Named turns come first, each shown by rows before and after it. Which turns, in which order, take the first row of each pair that follows to the second? Write the first one first, as in the answered first pair.
vesed (before => after):
[ 25.4   6.1  14.8  21.4  15.0  20.0 -19.2 -14.6  -4.0] => [ 30.4  27.2  13.7 -15.9  13.6  15.1  -5.6  -0.3  -0.4]
[ 15.2 -12.2 -18.4   4.0  -4.0  13.4   4.0   6.5  -3.5] => [ 19.1  -7.1 -15.5   3.0  -2.2  14.1   1.8   7.4  -0.9]
[-15.5  -2.1  -3.3 -13.3   3.1  -2.0 -16.3   0.5   6.1] => [-18.0  -9.6  -6.9  -4.5   4.1   0.2 -21.2   4.7   0.9]
Dos (before => after):
[ 5.3 -3.7 19.4  2.0 -2.7  8.4 16.4  7.7 -4.1] => [  6.7   1.2  26.8  14.8   4.2   8.5   4.0   1.9 -10.4]
[ 16.4   9.2 -10.3   5.0   1.9   7.9  -6.6  -5.5   8.4] => [ 17.7   6.8 -12.9   0.6  -6.2  -0.7   9.1   6.5   7.7]
[-14.4  -8.5   2.9  -6.5  -0.2   6.9   1.0  -1.7 -14.1] => [-13.9  -6.0   7.3   0.2  -2.4  -0.3   2.2  -0.6 -13.8]
[ 21.0   6.9   6.2  20.5   0.6   5.2  -2.1   1.8 -10.9] => [17.7  7.2  2.7 12.1 -4.6 17.7  1.8 11.9 -9.2]
mamur (before => after):
[ 30.4   0.0 -22.4 -12.4 -19.6   0.9  16.7  29.6   1.3] => [ 39.7   7.2  -2.1   4.8 -11.9  18.1  18.2  21.9  -9.7]
[-12.1 -22.0   8.5  16.0 -18.7  -4.1  30.9  19.8 -23.0] => [ 14.2  -5.6 -29.3 -10.0 -20.3 -29.1   7.8  14.3 -19.3]
[ -7.0  -3.2  13.0  -2.7 -12.4  28.3  24.8   7.3  -6.3] => [ -1.4  -1.7 -22.8 -27.8 -11.3   0.5  18.6  10.6  -1.7]
[  8.1   5.5 -12.2 -31.5   3.1   2.0  -3.5   4.9  15.5] => [17.4  9.2 15.0 -9.8 11.7 23.1 -3.6 -4.1  7.5]
Fazol (before => after):
[ -0.3  -7.3   2.9  30.4   4.4 -49.7 -19.7 -40.0 -13.8] => [  5.3 -41.6 -31.4  41.4 -22.8   6.7 -18.5  -6.2 -14.1]
[ 32.6  30.7  13.2  -3.3   8.4 -17.2  11.2  -4.2  -8.5] => [ 36.2   2.9  -9.5   5.3 -10.3  29.7  13.0  17.0  -5.2]
[  2.6 -22.1  -6.4  24.3 -12.9  34.4   9.6  -4.5  -8.5] => [-14.8   7.4  28.5  13.2  10.8   1.0  -0.4 -33.8  -5.6]
Mor (before => after):
[-10.0 -26.3 -19.8  37.9  -4.0   1.4 -22.0 -23.6  -9.6] => [ 18.5  12.4  34.8  16.5  -8.7  25.8  23.6   0.5 -20.7]
[  4.4  -3.5 -19.9 -24.9 -24.4 -59.7  12.4   4.8   9.1] => [ 28.6  22.2   2.2   1.3  13.3 -48.6 -26.5 -28.7   0.2]
[ 16.4  -2.5 -23.0  27.1  17.3 -19.2 -16.9  -8.2   3.2] => [36.8 18.7  9.0  4.2  4.1 -1.2 25.6 22.8 -6.1]
[ 3.8 15.1 18.8 -1.1 -1.3 -2.8 10.7  1.4 -1.7] => [-12.8  -7.3  -9.3   0.7  -8.4 -15.2   3.9  -0.9   0.1]
Now pairs of rows:
Each pair is 2 to 3 turns apart.
[-18.2  -5.1  12.2 -36.1 -36.8 -24.3  51.5  28.9   2.2] => [ 23.5  38.7   5.3 -57.1   0.4 -40.1   7.0  -4.3  10.4] | Fazol Fazol mamur
[-22.7   5.1  24.3 -21.1   0.3 -35.2  26.8  10.9  -2.6] => [ 35.5  13.6  16.7  35.5  19.2   8.5  -8.0 -10.2 -17.2] | Mor Fazol Mor
[-23.0  -4.9 -16.6 -31.3   2.7  -2.7 -14.9  -2.9  22.2] => [-22.2  -7.6  21.3   2.6   7.2  32.4  -9.9  -6.4   9.4] | mamur mamur
[ -3.4   1.2 -14.4  17.6  -3.2 -41.7 -18.6 -24.3  -8.1] => [-26.5 -20.6   0.5   7.7 -28.6  13.2  19.3  19.2  -0.3] | Fazol Mor mamur
[ 12.6   8.3 -16.2  -5.1  15.3 -24.8 -15.7  -7.3  -7.5] => [-30.8 -16.3  10.0   8.1  16.4   6.4 -14.7  -6.4   1.8] | mamur mamur Dos
[  9.5 -25.9 -28.8  16.2 -19.4  -2.3  24.4  34.5   0.5] => [ 18.0   2.6   6.0  44.7  26.6  13.3 -22.1 -15.7  -4.2] | Mor Fazol
[-11.0 -13.3  14.3  63.2  -0.6  12.8 -17.3  -3.7 -16.0] => [-34.3 -20.5  -5.1  35.3  -6.6 -40.8  -2.6  -2.2  -9.4] | Fazol mamur
